Families of rows that turns and mirrors carry onto each other, the same ones carrying the whole set onto itself: the rest of each named row's family, in list order:
5 families of 8 rows:
Z338: [-12  -8 -16  -2  -9   1  16  -7  -1  17   1   6   8  -4  -4  -3 -21 -22
  -4  22 -24 -10  10 -15  26   9 -22   3 -14  -8 -12 -16   7   9 -11  14
  -3   3 -12  -4 -12   5 -10 -14 -10  -6   0]
Z328: [ -8  -4 -13   4 -12 -17   6 -15   0 -28  -2   1  10  -4  15   4  -2 -13
  -7  -3 -12  16  17   1   7  -1   0 -16 -10  -6 -12   3  -7 -15  -6  -1
 -10  41   2 -17  18   6  -6  -7 -30  -2 -10]
Z457: [-24  -9   2  16 -23   2  -6  -8  -7  -3  13 -13  -1   5  12   9 -20 -14
   3  17   2  10   6 -11 -13  19   8   3   7  -8 -19   6  22  -4  -8   5
  14  17 -13  -6   2   8  -7  15  -8 -20 -24]
Z620: [ -6 -14 -30   2  10  16   3   3   2  12  -8   0   0  20  -5   7   6  -4
  24   9 -13  12   9 -14   8   4 -13  -2 -10  10   1   9  19  -7   0  -3
  -9  30  -6 -15  -7  13  10   1 -13  -9 -22]
Z867: [ -1  -8 -14   5  -5  14   3  -1   4  18  -1  -3 -16  11  -9   5 -12 -28
  27   9   6  12 -11  -1  -8  20 -16  12  -3  11  -4 -11 -23  14   3  12
  13 -13  -6   6 -10 -10  -6  10   5 -21  -4]
Z724: [-13 -14  -6  -6 -15   1   6 -13  -3   5  -6  19   7  -1 -13 -10 -23 -11
  -6  19 -11 -20   8  -6  21  15 -22   1 -11  -7  -7 -25  -5  -3 -12  15
  -2  -2 -13   4  -3  10 -10  -8  -1  -6   2]
Z219: [ -4 -17 -21  -6  -1  25  -5   9  -8  15  -4  -8   3  10  -1   8   0  -3
  18  17 -12  14   5  -4  10  11 -12   1   0   2  -2   9  18  -5  -2   0
  -9  19   3 -31 -11  21   1   0 -13  -3 -18]
Z290: [ 11 -12 -13 -10  21  14   5  -5  10  -2  -8  -1   5  12   6  -2   8 -14
  14  -1  -3  12   8  -7  15  -7 -35  -6 -15  16  10 -18 -32   1   7   0
  -8   2  -2   4   8   0   4  -1  -8   0  -2]
Z797: [ 21  -7 -15  -7   1   8   7  -4  17   3 -18   4   4   3   8  -1  11 -13
   7  -1  -8   4  19  -2  12  -2 -35 -15  -7  -4  14 -11 -26 -13   8  -7
 -16   5  -1   5   2  -6   4  -3  -6  -1   0]
Z986: [ -9   2  -3  -4   1  24  -4   8  -6  22   3  -6 -11   2  -7   6  -9 -18
  29   7   0   3 -11  -4 -14  26 -19   6   2   0  -5  -8 -16   8   3  -4
   9 -12  -7  14   2  -6  -8  17   3 -14 -15]
Z506: [ -7 -13  -1 -11  -5  18  -8   2  14  12  -3  -1 -14  14  -1   9 -12 -26
  22   4   4   6 -13 -13 -12  13 -19   9  -4   6  -8 -15 -16  10   0   3
   3 -16   3   8 -18  -5  -7  16   0 -20 -13]
Z529: [-22  -1  -8   7 -34  -6  -6 -12  -8  -2   9  -2  -1 -10   4   8 -26 -11
   3  19   5   0   4  -4 -15  17  11   2   2 -15 -29  11  12  -4 -11   1
  12  22  -6  -5  -1  13 -10   7 -13 -21 -12]
Z468: [ 19  -6 -21  -1  11   6   6   5   7   5 -25   7   7   4   4 -11  10 -15
  12   2  -4   8   2 -14   5   4 -32  -3 -15   7   8 -16 -35   0  -7  -7
  -6   3   4  -9   6  -2   4  -8 -13   0   0]
Z958: [-31  -9   7  -4 -32  -2   1 -14  -5  -1  20 -11  -5  -6   7  19 -20 -10
   6  16  -1   6   6   4  -8  10   8  -4   3  -8 -27   2  17  -7   4   4
  13  13  -2   0   6  13  -3  10  -8 -18 -21]
Z717: [  0  -6  -6   3  -6   2  -8  -6   6 -18  -1 -12  -6   7   9  10   9 -12
  19 -10  23  28   8  -1 -26   3   3  -5   4  11  -4   7 -24 -14   7 -11
   8  21   2   2  17   1  -1  18  -8  -8 -21]
Z651: [ -8  -3   7   0 -25 -14   6 -18   2 -14   9  -6   1 -19  10  -1 -18 -30
  -9   3  13   7   8  -2  -8   7  -8  -2   1  -8 -18 -15 -36   1  -6   5
  13  -5  -5  13  12  -8 -20   3  -5  -4   0]
Z365: [ -9   4   8   2 -19 -20  11 -19   9 -12  -1   3  -1 -11  11   0 -10 -21
   0   1   7  -1   4  -6 -13   2 -12  -8 -12  -2 -18 -22 -37  -2   0  -2
  15  -2   0  23  23 -10  -1   2  -9 -14  -2]
Z401: [-18  -7   5  -5 -21 -23  15 -27   8 -15   8  -4  13 -11   4   4 -13 -27
  -1   8   4   4   4  -8  -3   9 -11  -5  -6  -4  -2  -8 -41   1   1  -2
   8  -8  -9  16  11  -4 -15  -2 -15  -9  -1]
Z190: [-16 -14 -22   1   4  27 -13   1   0  19 -14   4   7  21   0  -3   1  -3
  21   8  -4  10   8  -1  12   5 -10  -1  -9   1  -8   4  23   0  -6  -1
  -1  21  -4 -16 -15  13   4   1 -13 -13 -20]
Z862: [-13 -13  -6   2 -13  -7  11 -12 -12   5  -1  11   8   7 -15  -8 -17 -17
   0  19 -12 -10   6 -11  31  11 -21   1  -4 -14 -18 -18   3 -10 -12  10
   2   8 -14   3 -11   7 -12 -19 -19  -5  -5]
Z150: [ -5 -13 -10  -3  -1  19   3   1   3  26   3  -6  -8   5 -10   2 -10 -21
  22  15  12   2   0 -16  -7  13 -20  13   2   8  -5 -11 -11   8  -2   4
  14 -17 -13  16 -13  -1  -3  11  12 -12 -11]
Z189: [ -6  -3 -16   9 -12 -13  14 -13 -12 -11   1  -4  16 -15  10  -2  -1   0
  -5  13  -6   9  24   1  11  -2  -4 -15  -7  -7 -11   5  -4 -16  -4  -4
   2  36  -7 -14  28  14   5 -12 -22   3  -7]
Z307: [ -1  -8 -10   2 -10  -9   4  -9   0 -21 -11   5  17  -2   5  -2  -5  -3
 -11   9 -14   6  27   5  13  -7 -11 -10  -8   0 -19   4 -14 -10   2  -7
  -9  41  -5 -15  13  12   2 -11 -30  -5 -13]
Z749: [ 10  -7 -23 -11   9   9   5  -8  21  -2 -17   2   3   4  -2  -5  11 -14
   4  -6  -4  15  18 -15   1  -8 -29 -10 -13   2  10 -19 -30 -11   5   5
 -11   6  -1  -5   3  -9   1 -13 -18  -8   1]
Z954: [  6  -8 -27   4   6  27  -7  13  -3  13  -8  -2 -11  14   0   2   2  -7
  16   4  -5  12  14  -7   3   4  -9   3  -3   8 -14   0  23  -7  -6   5
  -3  32  -1 -17  -6  11   6   4  -3  -5 -20]
Z526: [-10  -5 -11  -5  -3  18  -5  -7   2  18  11  -7 -12   3   6   8 -11 -22
  27   9  17   6 -14 -14 -14  17 -14   6  -5   0   1 -12  -7   7  -6   8
  13 -17  -3  14  -6   1  -7  18  10 -16  -2]
Z755: [-12  -2   1   0 -18 -21   9 -24   9  -7  -2  -8  -1 -26   7  12 -15 -21
  -9  11  11   4   2  -9  -1  13 -14  -4  -4  -7  -3 -20 -31   9  -4   0
   0  -5   1  19  20   0 -12   8 -22  -6   2]
Z795: [ -2 -16 -10  -1 -22 -19  11 -17   7 -19  -7   2  14  -3  17   3  -1  -6
 -11  11  -5  10  19  -6  12 -12  -6 -12 -15   0 -14  -4  -4 -15  -6   1
  -3  29   9 -22  11  16   8 -14 -25  -3  -5]
Z208: [-33  -8  -3   4 -18  -3   0  -7 -15  -2  15  -8  -2  -4   3   7 -24 -14
   9  18   6  10  -9  -9 -12  15  11   8  -4   4 -33   1   7   7 -12   6
  21  14  -3 -11   8  16  -6   7 -14 -16 -20]
Z356: [  2  -1 -17   3 -11  11  -5   2   6 -12  -8 -19  -5  -5  21  11  11 -13
  16  -5  15  17   4  -3 -27  -6  -7  -8  -8   6  -5   9 -17  -3  13   0
   3  17   7  -5  19  12   6  19 -18  -1 -32]
Z447: [ -4 -14  -3   3   8   5   4 -12   3 -18  -2 -19  -5  -2  21  15   6 -17
  20   1  15  23   5   1 -32   6  -3  -9  -1   3  -1   2 -24  -7  13 -15
   9  22   3  -9   6   6   8  19 -13  -2 -17]
Z715: [ -1 -13 -18  -2   0  27  -3  11  -8   9  -1   3   3  24   3  -5   3  -6
  26   6 -12  10   8  -3  -1  -1 -10  -2  -7   8 -16  11  12 -16   0  -2
   5  24  -5 -25  -9   9   8  -4   1 -12 -22]
Z333: [ 12  -7 -25 -15   9   1  14  -6  10   2 -11   7   2  -4  -7  -3   8 -21
  11  -6  -2   9  12  -4  13  -7 -29  -7 -16  11   2 -14 -40  -2   2  -2
 -11   7   2   5   3  -4  -3 -11 -10   7   3]
Z491: [ -9  -1 -15  -5 -25   1   2   0  -1  19  -1  14   7   1 -11  -8 -18 -10
  -4  15 -17  -8   6 -12  31   6 -22   3 -10  -3 -18 -11   5   0 -18  13
  -4  -3  -6   2   4   3 -11 -15  -8 -16  -3]
Z64: [-23  -7   1  12 -23  -7   2  -6 -17   0  17  -8   0  -2   8  11 -23 -19
  12  18   3   3   0   1  -2  21   9   8   4   1 -27  10  11   5  -9  -3
  16  18  -8   3   2  16 -11  16   0  -6 -21]
Z145: [  0  -4 -17  -1  -2   9  -4  -3  15  -7   1 -17  -6  -5  19  15   5 -18
  15  -7  12  28  12  -5 -30   1   0  -5  -5  16   1  11 -21   4   6  -7
   2  16   3  -4  15  -2   2  23   1  -9 -16]
Z547: [-14 -14   3  -8  -9  -6  12 -11  -5  16   2  15   7   3 -10  -3 -21 -12
   1  24 -19  -3   4  -7  25  19 -17   1  -4  -6 -14 -22  -2  -3 -16  -4
   4   0  -6  -4  -6  -1  -6 -17  -5 -16  11]
Z658: [  5   1   1  -4 -17 -17  13 -18   2 -23  14  -7  -2 -20  10  10 -18 -22
  -4   9   6   1   5  -9 -12   5 -14  -3  -4  -1 -10 -12 -44  -4   2   2
   5   4  -4  13  22   1 -10   4  -8  -9   5]
Z735: [-11  -7  -7  -4  -9 -12   5 -13   0 -19   2  -3  18  -8  13   2  -1  -5
 -11   3  -7   5  29 -13   8  -8  -3 -14  -6  -9 -13   2   4 -20  -7 -10
  -9  37  -4  -7  15  16  -3  -7 -23   7 -17]
Z482: [  2   2 -14   4   2   8  -6  -4   5  -8   7 -22  -2   2  24  16   6 -14
  23  -1  13  32   4  -4 -21  -5  -2  -4  -2   8 -12  17 -16  -1   8 -14
   7  26   5  -5  10   3   5  14 -21 -15 -17]

Same family as Z447: Z797, Z506, Z189, Z755, Z208, Z715, Z491
Same family as Z482: Z724, Z290, Z529, Z190, Z307, Z526, Z658
Same family as Z365: Z219, Z986, Z468, Z958, Z795, Z356, Z547

Families of rows that turns and mirrors carry onto each other, the same ones carrying the whole set onto itself: the rest of each named row's family, in list order:
9 families of 3 rows:
Z306: [-13  -1  10   9   1 -27 -10  -6 -21   8 -27  -2   2 -17  -5  23   3  -3
   0  14  -3 -21  14  20  11   7  10   1   7 -16   0  14   8 -26 -12   0
  -5  -8]
Z576: [  2  13   1   7   3  -5   4  -2 -20   5  -5  22  14  15  -2  13  13   3
  -1  16 -16  -8 -14  -2  -5  -3  -3  -5  18 -14 -11   6  35 -20  -8  20
  -4 -27]
Z928: [ 23  11  13   3   4   7  12   2 -13   3 -24  15  13   6  -6 -16  -9  24
 -27  16  10 -14   0  -5  -5  -8  22  30  15  -6  19 -11   5  -4 -17  12
   5  -6]
Z27: [ -9  13   9  -1   1 -28 -12 -12 -10   6 -29  -5  11 -29  -1  18   3   7
  -4  11  -5 -26  15  10  13   9  13   8   9 -19   1   6   9 -15 -15 -11
 -11  -9]
Z69: [ -4   6  15   3  -9  -1  -6  -3 -12   5 -15  -6  -9   8  10   8   5  28
   8  20   1 -50   2   8  -5   2  -2  -2  18 -15   9  -9  27  -6   5   2
   5  16]
Z366: [ 28   7  17 -28  17   4   5 -19  -1   8  -4  -6   7 -11 -10  10  -4   0
  -8  13  11 -20   7   8 -17   1  -2   2  22 -11  15  -8  -6 -15 -15   2
   7 -26]
Z28: [ 18  -1  12  15   3   6  15   8 -23   2 -23  18   5  18 -13 -11 -12  13
 -25  13  12 -13   1   6  -7  -8  17  23  19  -4  20  -6   7 -11 -14  19
  13  -5]
Z311: [  1  19   4 -10   7   2   2  -7 -13   2  -8  13  16   8   6   9  25   6
  -5  25 -20  -4 -16 -15  -8 -13   0   6  11 -12  -6   1  29 -11  -5  19
 -13 -23]
Z542: [ 14   0  16   2   5  12  12   0 -18   1 -21  10   6  14  -5 -14   2  12
 -24  23  12 -11  -1   0  -7 -19  19  29   9  -2  23  -8   3  -8  -9  17
   0  -1]
Z455: [  6  15  11  12   2 -17   2   8 -11   1   6  31   4 -14  -2  -1 -13   0
   7  18  -3 -15   6  10 -13  23  -2  22  25  -2   4 -19   6  17   0  -7
  -9  -7]
Z278: [ -7   6 -12   9  16  -9  14   9  -6 -19 -23  14   5  -8  11  11 -17   9
   9   5  11 -19  -3   8  11  -5  -5  -2   5 -16  -1  -7   8 -17 -18 -17
   3 -10]
Z508: [  4   8  18  -1   3 -14   2   0  -7   1   9  20   0 -16   6  -2   6  -1
   4  30  -5  -8   0   0 -15   8   0  28  17   0   6 -21   0  20   7  -8
 -20  -2]
Z433: [ -9  14  -6  -7  18  -4  11   3   8 -19 -23   5   8 -17  22   7  -3  12
   3  16   7 -11  -6  -2   8 -13   0  10  -3 -17   2 -15   2  -7 -14 -22
  -9  -4]
Z473: [-16   9   1  -2  -5   6 -12  12 -28   4 -29  16 -15   1   5   7  -3  24
 -17  -9   2   6  21  15  -3   8   0  13  -4   2   4  -8  16  -2 -18   6
  -5 -11]
Z7: [ -3  10  16  -1  -8   2  -6  -6 -11   3 -15  -8  -5   7  12   7   9  29
   5  21   2 -49   4   4  -2   0   2  -1  21 -14   9 -14  27  -2   4   0
   4  18]
Z195: [-19   5   4  -8  -3   8 -13  13 -27   6 -25  11 -15   0   9   6  10  19
 -16  -1   2   8  18  15  -8  -1   0  14  -8   5   7  -8  10  -4 -13   9
 -11  -8]
Z682: [ -3   9  17   3  -9   1  -7  -5 -10   6 -17  -7  -6   6   9   7   4  32
   4  18   2 -50   4   6  -4   5  -3  -1  23 -15   7 -11  31  -3   1   1
   4  16]
Z912: [  9  31  -1  -1   3  -3   4  -6  -9   2 -10  19  21  -1   0   8   7  17
  -5  12 -18  -9 -11 -15  -4  -1   5   4  19 -17 -14  -1  35  -6 -14  10
  -5 -29]
Z711: [-13   2  12  -4   5 -23 -13 -14 -13   7 -26 -10   6 -24   4  19  18   1
  -4  21  -6 -19  10  12  11  -2  10   9   4 -16   4   8   2 -18  -7  -4
 -18  -4]
Z833: [ 27   4  17 -20  16   3   6 -16  -5  11  -3  -2   5  -7 -12  13  -9  -3
  -5   9  13 -20   7  14 -16   4  -4   1  23 -13  15  -6  -4 -19 -13   6
  11 -28]
Z213: [ 25  -2  18 -25  17   5   7 -18  -3   9  -2  -7   3  -7  -9  15  -1  -7
  -8  17  12 -19   7  12 -17  -3  -4   1  18 -12  17  -7  -5 -20 -11   6
   8 -25]
Z100: [-17  15   4  -9  -1  10 -15  10 -21   4 -30  13 -11  -7  11   4   8  31
 -20  -3   0   7  21   8  -5   3   4  17  -8   3   5 -11  12   5 -18   4
  -9 -13]
Z670: [ -4   8  18   1   5  10  -8   4 -20  -6   8   9 -23  15  -2   1  -7  -4
  -8  17 -24  -5   7   5 -16   8   1   5  19   3  22 -14  16 -33 -19  12
   6 -10]
Z170: [  0  -1  15  11   4 -16   3   6 -18   2  10  26  -4  -2   0   3   3 -13
   9  26  -2 -10   0  16 -15  11  -9  20  21   2   9 -11   3   6   8   2
 -12  -5]
Z793: [  5  29  16   1   5   6 -11   1 -12  -6   4  13 -13   1  -1  -2 -20  10
 -10   4 -26 -10  12  -4 -14  18   9   8  25  -3  18 -22  21 -18 -27   0
   8 -15]
Z141: [  1  23  23 -13   9  13 -13  -6  -8  -5   7   2 -18   4   9  -4   2   5
 -13  21 -29  -6   8 -10 -16   3   9  18  17   2  22 -26  13 -20 -18   5
  -4  -9]
Z409: [-15  -6  -7   0  18  -2  14   7  -8 -16 -19   9  -2  -2  16  14   2  -2
   9  23   9 -13 -11  10   8 -17  -9   1  -3 -11   6  -7   0 -20  -8 -10
  -6  -3]

Same family as Z195: Z473, Z100
Same family as Z69: Z7, Z682
Same family as Z670: Z793, Z141
Same family as Z542: Z928, Z28
Same family as Z508: Z455, Z170
Same family as Z366: Z833, Z213

